One turn sends every row of this set to another row. A few are shown first. Where does it send the rows asked after them?
zupi: [ -4 -10   2   1   3  12   5  -2  -4 -24  -2   3 -10   3 -11   0  -5]
Pofi: [  4  -7  -3   0  -2   3   1   0  -6 -24  -2   4  -9   3 -15   7  -9]
gevot: [  3  -2  -2   5   3  -9   3   2  -3 -17  -2  -2   4  -5   4  -4   4]
mir: [ 3 -7 -4  3  3 -9 -2 -2 -4 -9 -8 -8 -1 -6  2 -5  0]
Mib: [  5  -3  -1   6   3 -10   4   1  -4 -11  -6  -3   1  -8   4  -5   0]
buged: [ -4  -5   5  -2   6  11  11   2  -6 -16   3   7 -15   3  -5  -2   1]
ler: [  4  -5  -6   0   1 -11  -6  -3  -4 -13 -10  -6  -3  -5   0  -1  -3]
Kiz: [ -1  -7   1  -6   2   8  13  -3  -6 -19   5   6 -16   3  -7  -1   1]
Sef: [ -1  -2  -6   1   0 -10  -2   3  -5  -9 -11  -5  -6  -9   3   0   4]
vediz: [  1 -10  -6  -7   0   5  -4  -2  -6 -15  -3  -1 -15   6 -13   5  -5]
Dob: [ -2 -11  -1  -4   0   9   9  -5  -5 -24   1   4 -13   3 -11   1  -3]
Toda: [ -6 -12   0  -4   5  13   2  -3  -5 -18  -2   0 -14   4 -10  -1  -3]
keb: [  4  -6  -3   6   2 -10   1  -2  -4 -12  -8  -6   2  -7   1  -5  -1]
gego: [  4  -6   2  -4   7   3   4  -7  -5 -25  -4   3 -10   9 -11   1 -10]
nodas: [  6  -1  -3   4   0 -13  -1  -1  -4 -17  -8  -2   0  -7   1   0  -4]
lidu: [ -2  -6  -2 -15   6   3   5   0  -5 -12  -2  -2 -18   4  -8   2   5]
Rit: [  2  -6  -5   5   2  -8  -3  -1  -3 -18  -5  -6   5  -4   2  -3   2]
zofo: [  1   1  -4   3   0 -11   2   5  -4 -12  -9  -2  -4 -10   3   0   2]
zefa: [  4  -3  -6  -3   3 -11  -5  -2  -5  -7  -8  -6  -7  -5   3  -2   2]
lafu: [  0  -2  -6   2  -1 -10  -3   3  -4 -12 -11  -6  -4  -9   1   1   1]
gatul: [  0   1  -4   1   0 -10   1   5  -5  -9  -9  -3  -6  -9   4   0   4]
Tumos: [ 0 -5 -4 -1  6 -8 -2  1 -4 -8 -3 -6 -2 -3  6 -6  8]
fetu: [  5   1   2   1   0   2   9   5  -6 -21   3  10 -10   2 -10   5  -5]
sanon: [  1  -1  -5   4  -1 -10   0   4  -4 -14 -10  -3  -2 -10   1   1   1]
Vil: [  2  -5   2 -10  11   4   5  -5  -7 -13  -2   2 -18  11  -6  -2  -2]
lenug: [ -2 -10  -1  -8   3   9  10  -4  -6 -17   3   4 -18   4  -8  -1   1]
lavir: [  0  -8  -6   0   4  -7  -5  -1  -3 -12  -6  -9   0  -3   3  -5   5]
supo: [  2  -8   0  -8   9   4   1  -7  -6 -18  -5   0 -14  10 -10   0  -7]
malat: [  0  -8   0  -3   1   8  13  -3  -5 -24   3   7 -13   3  -9   1  -2]
ruson: [  1   1   3 -11   6   1  14   4  -5 -16   2   5 -15   2  -5   3   6]
fel: [ 3 -5 -3  1  4 -9  0 -1 -5 -5 -7 -6 -3 -6  4 -6  3]
ginok: [  2  -1  -2   2   5  -9   3   3  -4 -11  -1  -2   0  -4   7  -5   8]
Fivos: [  1  -5  -3 -10   3   5   1   2  -8  -8   1   2 -20   6  -8   3   1]
perur: [ -2 -11  -4 -12   3   4   0  -4  -3 -20  -6  -5 -13   3 -14   5  -1]
rep: [ -3 -12  -3  -7   2   9   7  -6  -5 -20   1   2 -16   4 -10   0  -1]
Nus: [  4  -3  -1   4   4 -10   4   1  -5  -7  -5  -4  -2  -7   5  -6   3]
tol: [  4   1   1  -5   3   3  10   6  -8 -12   5   8 -17   4  -6   3   1]
nog: [ -6  -9   2  -5   7  12   5   0  -6 -13   1   2 -17   4  -7  -2   1]
filig: [  3   1   4  -4   2   0  14   3  -4 -26   0   7  -8   0 -10   5  -1]
Goza: [  5  -2   6  -3   8   2  10  -3  -6 -24  -1   8 -10   8  -8   0  -7]
Sunus: [  5   2  -2  -2   4 -12   1   2  -6  -6  -5  -2  -7  -5   6  -3   3]
fafut: [  4   0   6  -7  10   2  11  -2  -7 -16   1   7 -16   9  -5  -1  -3]
Vili: [  1  -7  -1  -5   1   2   5  -2  -3 -29  -5   1  -6   1 -15   6  -5]
Lakam: [ -3  -6   5   2   4  10  10   1  -5 -23   2   7 -10   2  -8  -1  -3]
duva: [  7   3  -1   3   2 -13   3   2  -5 -13  -5   1  -2  -7   5  -2   0]

lavir moves to gevot
duva moves to zefa
Vili moves to ruson
Now find these:
malat moves to lenug
zupi moves to buged
Pofi moves to tol
sanon moves to gatul
Goza moves to Vil
Nus moves to mir

One turn sends every row of this set to another row. A few are shown first. Where does it send the rows asked after them?
gon: [  6  -3  -5   3  -2   4  -5   0   4  -7  10   1   8   2  10   3  11   2
 -16   1   0   0   9 -13   4   9  -7  -2  -7  -9  -1  14  -1  -1  -8 -10]
sovub: [ 11   1  -1  -9 -13   8   2   1   1  -3   5  -7   7   8  10  -1   8   1
  -6  -8   3   5   9   0  -2   6   2  -5  -6  -4  14   7  -7   1 -18   0]
nam: [  8  -2   1  -4  10   7  -8  -2  -2   9  -5 -10   6   2  -8   2   6   4
   4  -3   3   8  10  -5  11  -5  -2  -5  -5   0   0   5  -1   0   5   1]
lir: [ -7  -1  -3  -3   3   8   2  -1   2   9  17  -5   4   8  -8   3  -5   6
 -10  -5   1   1  10  -3   6   9  -5   0  -6  -6   1  11  -1  -5  -6  -3]
med: [ 9 -2  0 -4  7  6 -8 -3 -1 11 -5 -9  5  2 -5  3  3  3  5 -1  5  9 11 -8
 11 -5 -4 -6 -4 -2  0  4 -1 -1  6  0]
fiv: [  9  -1   4   6  -9   9   5  -3  -5   6  -7 -12  12   4   5  -9  16   4
  -4  -3   1  -2   7  -7  17  14  -5  -1  -4   1  11   3  -2  -2   6  -6]
vuzot: [ -3   3   1   0  -5   7   3  -6  -4   4 -14  -4   8  -3   3   2   7   7
  -9  -6   7   4   8 -10   1  -5   0   2  -3   0  -3   3  -2  -5   7   0]
vofan: [ -6  -2  -1  -3   5   5   1   0   1   5  19  -5   7   9  -4   7   1  -2
  -8  -3   2   5  10  -4   6  10 -10   4  -6  -5   0   9  -3   1  -6   0]
Vevem: [ 12   0  -3  17 -10   9  -6  -7   1  15   1  -7   7   9  -2  -1   8   4
  -8   6   5   9   8  -4   8  -3  -3   4  -5  -7   5   7  -6  -4 -10  -1]
zadip: [  4  -5  -2  -8 -11  10   4  -4  -2   1   9  -9   3  -2  -8  -9   2   9
  -2 -10   7   0   9  -4   7  19  -3   0  -3  -1   1   5  -6  -6   6  -5]
gabab: [ 11  -2   2   7   4   9   2  -2  -1  -7  -1 -10   8  10   4  -8  -6   3
  -2  -7   3   2   9  -8   2   9   3  -2  -5  -3   9   5  -6  -2 -21  -1]
mevo: [  4  -3  -6   5  -3   8  -3  -5   2  -3   4  -4   6   6   3   2   2  14
 -19  -5  -2  -6   8 -13   4   9   1  -4  -4  -4   3  11  -2 -11  -8 -13]
kul: [  8  -5   1   7   1   7  -6  -2  -3 -11   3  -5   9   8   4   7   8   4
 -17  -7  -2   1   7 -12   4  15  -5   0  -3   3  -2   5  -6  -2 -12  -9]
Pura: [ 12   0  -1  17  -8   9  -7  -7  -1  13   0  -9   8  11  -5  -2  10   6
  -8   4   3   9   7  -1   8  -1  -1   5  -4  -4   5   5  -7  -3 -12   0]
voki: [  1  -7  -1 -10 -10   7   4  -6  -1  -2  14  -9   8  -2  -3  -8  10   3
  -2  -5   8   1   7  -3   9  15  -7   3  -4  -5   5   7  -6  -2   8  -4]
Sozog: [ 12   3  -3  -8 -16   9   2   2   1   1   4  -5   4   7  10  -2   2   5
  -6  -9   4   5  10  -3  -2   7   2  -7  -6  -5  12   7  -6  -3 -18  -1]
lof: [-4 -2  1 -1  5  8  1 -1 -3  6 14 -8  5 12 -8  9 -5  2 -9 -9  2  5  9 -5
  6 14 -8  3 -4  1 -1  4 -4 -3 -8 -1]
ziko: [  9   0   2   6 -12   8   5  -3  -3   9  -7 -10   9   2   8  -8  12   4
  -3  -1   3  -1   8 -11  17  14  -7  -2  -4  -2  10   4   0  -4   8  -7]
letid: [ 11   0  -1  -8 -15   9   2  -2   0  -1   3  -9   7  11  11   3   3   2
  -7 -10   5   5   8  -4  -1   7   1  -5  -4  -2  15   4  -8  -3 -18   0]
maz: [ -3   1   4   0  -2   6   2  -5  -5   0 -13  -5  11  -3   2   3  12   3
  -9  -6   6   5   8  -6   2  -4  -1   3  -3   3  -4   2  -3  -1   5   3]
kot: [  7  -2  -2   4   2   7   3  -5   5  -4   4  -9   9   8   8 -10  -5   4
  -2  -1   4  -1   8  -9   2   2   4  -3  -6 -11  14  12  -3  -6 -17  -4]
kego: [  5  -8   1  -7 -11   8   3  -6  -5  -2  10 -11   6   1  -1  -2   4   2
  -1  -9  11   5   8  -8   9  20 -10   4  -1   1   2   0  -8  -3   6  -4]
Zuv: [ -3   3   1   0  -4   6   2  -2  -3   3 -12  -1   8  -6   3   0  11   4
  -8  -4   7   5   9  -7   1  -5  -1   1  -5  -1  -6   5  -1  -1   6   2]
rede: [ 11   1   4   6 -10   8   4   1  -4   7  -6  -8   9   0   6 -11  16   3
  -2  -2   1   0   9  -7  16  16  -7  -2  -6  -1   7   5   0   0   6  -5]
lifa: [ 11  -2   1   5   2   5   1  -1   3  -7   5  -7   9   7  12  -7  -2  -5
   1   0   7   5  10 -11   2   6  -4  -1  -6 -10   8   8  -4   2 -19   0]
Mub: [ 13   1  -1  17  -8   9  -7  -4  -1  13   0  -7   7   9  -4  -2  10   3
  -7   5   3  10   8  -2   8  -1  -4   4  -6  -5   2   6  -7  -1 -12   0]
Geman: [  7  -3   0  -5   8   7  -7  -6  -1  10  -5 -12   7   4  -6   4   4   4
   4  -2   4   7   9  -7  12  -7  -3  -5  -3  -2   3   4  -2  -2   7   0]

Geman moves to med
letid moves to Sozog
vuzot moves to Zuv
Now find these:
Vevem moves to Mub
lir moves to vofan
mevo moves to gon
lifa moves to gabab
rede moves to fiv
voki moves to kego

